A single turn carries every row of the set below to another of its rows. Some are shown first; where does it send the rows asked next?
Fitu: -.04	-.08	.13	.24	.34	-.47	.08	-.14	-.04	.10	.01	-.01	-.13	.17	.06	.21	-.25	-.02	.03
vegor: .10	-.21	-.08	-.12	.13	-.23	.16	.06	.07	.06	-.19	.02	.02	-.07	.12	.48	-.04	-.17	.01
gumum: .04	-.21	.21	-.03	.15	-.05	.15	-.20	.29	.03	-.11	.03	-.11	.16	-.02	.10	-.27	.07	.14
barur: .05	-.24	.13	-.04	.18	.03	.11	-.18	.31	-.01	-.06	-.04	-.09	.10	-.04	.10	-.29	.02	.15
Tun: .13	-.24	-.05	-.06	.17	-.30	.21	.06	.14	.10	-.07	.10	.02	-.08	.09	.52	-.10	-.14	.07
Kofo: .08	-.25	.12	-.03	.14	.04	.08	-.18	.29	.03	-.09	-.03	-.10	.05	-.01	.05	-.26	.05	.10
mik: -.01	-.14	-.07	-.04	.05	-.28	.11	-.16	-.01	.24	-.16	-.02	-.19	.07	.24	.35	-.36	-.21	-.09
razu: .16	-.13	-.06	-.12	.08	-.30	.15	.08	.01	-.02	-.20	.02	-.06	-.01	.10	.46	-.05	-.13	.12
ser: .16	.10	-.06	.11	-.09	-.17	.03	.01	.14	-.07	-.01	.01	-.03	.16	-.15	.29	-.16	-.06	.20
dizet: .04	-.12	-.07	-.02	.02	-.36	.08	-.17	.03	.23	-.25	.01	-.26	.09	.20	.28	-.33	-.20	.14
nonez: -.09	-.20	-.13	.15	.37	-.20	-.08	-.15	.09	.13	-.19	-.16	-.03	-.02	.07	.09	-.16	-.22	.10
Gab: .00	-.06	.03	.01	.03	-.21	-.09	.04	.21	.28	.17	-.28	-.03	.03	-.03	.10	-.15	-.14	.13
dife: .00	-.22	-.13	.19	.13	-.25	-.13	.09	.25	.07	-.12	.18	-.05	.07	.18	.12	-.15	-.21	-.10
vizi: .07	-.23	.22	.00	.14	-.04	.14	-.19	.29	.07	-.07	.05	-.10	.11	.00	.08	-.27	.10	.08
Zafif: .01	-.08	.10	.16	.16	-.45	.11	-.10	.00	.08	.03	-.06	.15	.09	.13	.48	-.25	.01	-.03
faru: -.03	-.01	.13	.00	.01	-.26	-.04	.05	.12	.27	.20	-.25	-.03	.12	.01	.14	-.15	-.07	-.03
loku: .09	-.11	-.07	.22	.10	-.38	-.11	.13	.11	-.06	.02	.16	-.17	.17	.13	.16	-.22	-.11	-.02
Rav: .19	-.17	-.03	-.05	.12	-.37	.20	.08	.07	.03	-.09	.09	-.06	-.02	.06	.50	-.10	-.10	.17
Guzub: -.24	-.08	.08	.11	.10	-.37	.00	.11	.31	.28	-.11	-.05	.01	.12	-.06	.44	-.20	-.18	.08
mumar: -.03	-.06	.10	.02	.01	-.29	-.05	.01	.29	.38	.03	-.17	-.03	.07	.00	.05	-.09	-.11	.19
fef: -.02	-.06	-.06	.16	.32	-.29	-.07	-.11	-.12	-.04	-.04	-.22	-.15	.09	.05	.15	-.23	-.12	.06
vome: -.12	-.21	.05	.23	.38	-.38	.07	-.19	.17	.28	-.14	.05	-.02	.05	.08	.15	-.18	-.12	.07
dure: -.02	-.06	-.02	.11	-.02	-.07	.12	-.06	.32	.19	-.09	.13	.18	.08	-.05	.33	-.11	-.11	-.10
zilun: .05	-.20	.14	-.05	.16	.05	.11	-.17	.21	-.07	-.02	-.09	-.10	.13	-.02	.13	-.31	.04	.04
pone: -.06	-.01	.20	.01	-.01	-.34	.01	.01	.19	.37	.07	-.14	-.04	.16	.04	.10	-.10	-.05	.03
gutun: -.17	.02	-.01	.06	.06	-.30	-.09	.17	.13	.07	-.05	-.23	-.08	.14	-.08	.42	-.23	-.19	.12
beb: .09	-.17	.23	-.01	.11	-.05	.14	-.17	.18	-.01	-.01	-.01	-.14	.15	.00	.10	-.30	.14	.04
milu: .04	-.20	-.04	.24	.15	-.37	-.06	.09	.24	.07	.02	.26	-.09	.12	.14	.18	-.21	-.13	-.08
nanef: .03	.04	-.11	.04	-.11	-.03	.00	-.03	.20	.03	-.24	-.01	.08	.11	-.06	.23	-.05	-.13	.06
Sefup: .05	-.22	-.14	.01	.13	-.27	.09	-.15	.06	.22	.02	-.05	-.20	-.01	.16	.39	-.44	-.24	-.01
pumod: -.23	-.07	-.04	.06	.09	-.25	-.09	.14	.27	.19	-.16	-.18	.00	.07	-.07	.39	-.17	-.24	.12
Lovu: -.07	-.14	.06	.13	.14	-.42	.08	-.15	.16	.22	-.27	.02	.21	.03	.18	.36	-.13	-.06	.08
vok: .05	-.13	-.15	.16	.08	-.26	-.18	.12	.11	-.06	-.11	.09	-.13	.11	.16	.11	-.16	-.19	-.04
Tuka: .03	-.16	.23	-.04	.13	-.03	.16	-.18	.19	-.04	-.06	-.03	-.12	.20	.00	.13	-.29	.09	.03
Rapus: -.18	.01	.11	.11	.07	-.42	.00	.15	.17	.16	.01	-.10	-.06	.19	-.08	.47	-.25	-.12	.08
vikoz: .11	-.18	-.14	.03	.09	-.34	.07	-.15	.10	.21	-.07	-.01	-.26	.00	.13	.32	-.41	-.24	.23
tebe: .03	-.14	-.13	.10	.14	-.31	-.07	-.10	.14	.07	-.26	-.16	.15	-.07	.11	.29	-.14	-.15	.30
Riz: .10	-.19	.13	-.04	.12	.05	.07	-.15	.18	-.06	-.03	-.09	-.13	.10	-.01	.08	-.29	.08	.05
Topus: .09	-.08	-.10	.13	.16	-.33	-.04	-.05	-.02	-.08	.03	-.24	.09	-.01	.06	.41	-.26	-.09	.18
Kot: .11	-.01	.02	.18	-.01	-.21	.16	-.02	.26	.08	.15	.14	.06	.13	-.14	.39	-.22	-.03	.03

nonez moves to -> fef
Topus moves to -> Zafif
Now these:
Rapus moves to -> Guzub
faru moves to -> pone
vizi moves to -> Kofo
vikoz moves to -> Sefup
milu moves to -> dife
Tuka moves to -> gumum
vegor moves to -> razu
nanef moves to -> ser

A single turn carries every row of the set below to another of its rows. Some are shown first; where does it send the rows asked next?
lubis: .16	.06	.07	-.04	.09	-.10	.01	-.10	.07	-.09	.15	.00	.17	-.12	.18	.05	.10	-.09	-.11	-.06	-.06	.23	.13	.03	.09
vevi: .04	.10	.03	-.05	.02	-.03	.07	-.12	-.06	-.02	.19	-.11	.06	-.10	.26	-.08	.10	-.11	-.15	-.15	-.10	.16	.01	.20	.11
nev: -.19	-.15	.10	.17	.08	-.12	.12	-.11	.17	-.13	-.23	.07	.05	-.29	.10	-.10	.09	-.03	.09	-.01	-.10	.07	.14	-.12	.18
nusuf: .17	-.19	.14	.11	.11	.01	-.11	-.18	.04	-.10	.01	.03	-.28	-.12	-.21	-.21	-.13	-.01	.09	-.02	-.10	-.14	-.09	-.07	.06
zuvur: .04	-.18	.00	.05	.05	.31	-.08	-.03	-.11	.13	.09	-.04	.01	-.08	.13	-.27	.05	-.07	.06	-.04	-.13	-.07	-.13	-.17	-.10
kife: -.31	-.27	-.09	-.07	.01	.00	.08	.04	.06	-.02	.11	.03	-.10	.07	-.19	-.13	-.16	.04	.00	.06	-.02	-.07	.06	.19	.01
pozu: -.21	-.36	.07	-.01	.13	.02	.06	.11	.04	.01	.02	.08	-.14	.07	-.17	-.10	-.16	-.02	.01	.06	-.08	-.14	.07	.13	.00
dab: -.33	-.04	-.04	.04	-.07	-.09	.19	-.17	.09	-.11	-.11	-.04	.07	-.33	.10	-.13	.10	.02	.03	-.04	-.03	.12	.11	.03	.22
Vapo: .08	-.17	-.06	.02	.03	.22	-.14	-.07	.05	.04	.12	.05	.17	-.09	.03	-.15	.04	.00	.10	.05	-.04	.05	-.03	-.33	-.11
bop: .02	.18	-.05	.02	.02	-.05	-.01	-.22	.07	-.07	.11	.01	.00	.03	.31	-.10	-.01	-.04	-.04	-.05	-.09	.04	.01	.15	-.01
sudem: -.27	-.36	.00	-.11	.02	.01	.13	.13	-.03	.01	.16	-.04	-.05	-.03	-.23	-.10	-.08	-.02	-.08	.00	-.03	.01	.07	.19	.09
Fubo: .10	-.16	.09	-.14	-.02	.01	-.01	-.15	-.03	-.12	.21	-.11	-.05	-.32	-.35	-.07	-.03	.01	-.04	-.06	.04	.11	.00	-.01	.21
Firon: .20	-.03	.03	.16	.08	-.13	-.05	-.08	.10	-.10	.13	-.01	.05	.00	.20	-.14	.17	-.12	-.05	-.12	-.17	.19	.03	-.03	.07
pav: .21	-.26	.14	.05	.07	-.04	-.09	-.12	.07	-.14	.11	-.02	-.12	-.22	-.34	-.13	-.02	-.01	.04	-.04	-.04	.05	-.01	-.15	.15
Vapat: -.32	-.03	.08	.05	.04	-.03	.20	-.16	.03	-.06	-.22	.01	-.02	-.31	.19	-.12	.01	-.02	.05	-.02	-.08	-.03	.09	.08	.18
Lupup: -.22	-.17	.11	.10	.03	-.09	.18	-.06	.05	-.10	-.15	-.05	.07	-.37	.08	-.12	.17	-.07	.01	-.09	-.10	.14	.12	-.03	.26
livu: .08	-.19	.08	-.11	.06	.29	-.04	.02	-.14	.12	.16	-.04	.20	-.24	.03	-.08	.08	-.09	-.01	-.02	-.04	.08	-.02	-.21	-.02
Kuro: -.06	-.09	-.15	-.10	-.11	.28	-.04	-.09	-.09	.09	.24	-.10	.15	-.15	.05	-.22	.07	.00	.01	-.03	-.01	.09	-.09	-.13	-.05
fipa: -.19	-.40	.02	-.08	.07	-.05	.07	.13	.09	-.04	.12	.05	.02	-.02	-.29	-.02	-.09	.00	-.03	.06	-.01	.05	.16	.06	.07
toze: .00	-.03	.06	-.04	.02	.08	-.04	-.27	-.02	-.07	.05	-.02	-.30	-.14	-.16	-.20	-.21	.04	.06	-.01	-.03	-.19	-.11	.11	.06
masun: -.26	-.12	.03	.21	.03	-.08	.13	-.14	.10	-.09	-.23	.00	-.07	-.23	.17	-.24	.09	-.03	.10	-.06	-.15	-.01	.04	-.02	.16
mupek: -.17	-.45	-.01	.07	.08	-.05	.03	.14	.09	-.04	.09	.03	-.10	.08	-.24	-.16	-.06	-.02	.01	.01	-.10	-.01	.07	.04	.04
tivu: .17	.05	.15	.10	.18	-.05	-.02	-.10	.03	-.03	.01	.05	-.03	.00	.31	-.07	.02	-.13	-.03	-.07	-.18	.01	.02	.08	.01
Davor: -.04	-.03	.01	-.18	-.07	.08	.02	-.24	-.08	-.08	.19	-.12	-.16	-.26	-.24	-.14	-.13	.05	-.03	-.05	.04	-.03	-.07	.15	.15
mupa: -.04	-.02	-.01	-.14	.03	.34	-.05	-.13	-.09	.12	.09	.04	.10	-.13	.13	-.09	-.08	.00	.06	.07	-.01	-.09	-.04	-.11	-.14

Firon moves to -> tivu
Vapat moves to -> dab
Fubo moves to -> pav
Now these:
Kuro moves to -> livu
fipa moves to -> mupek

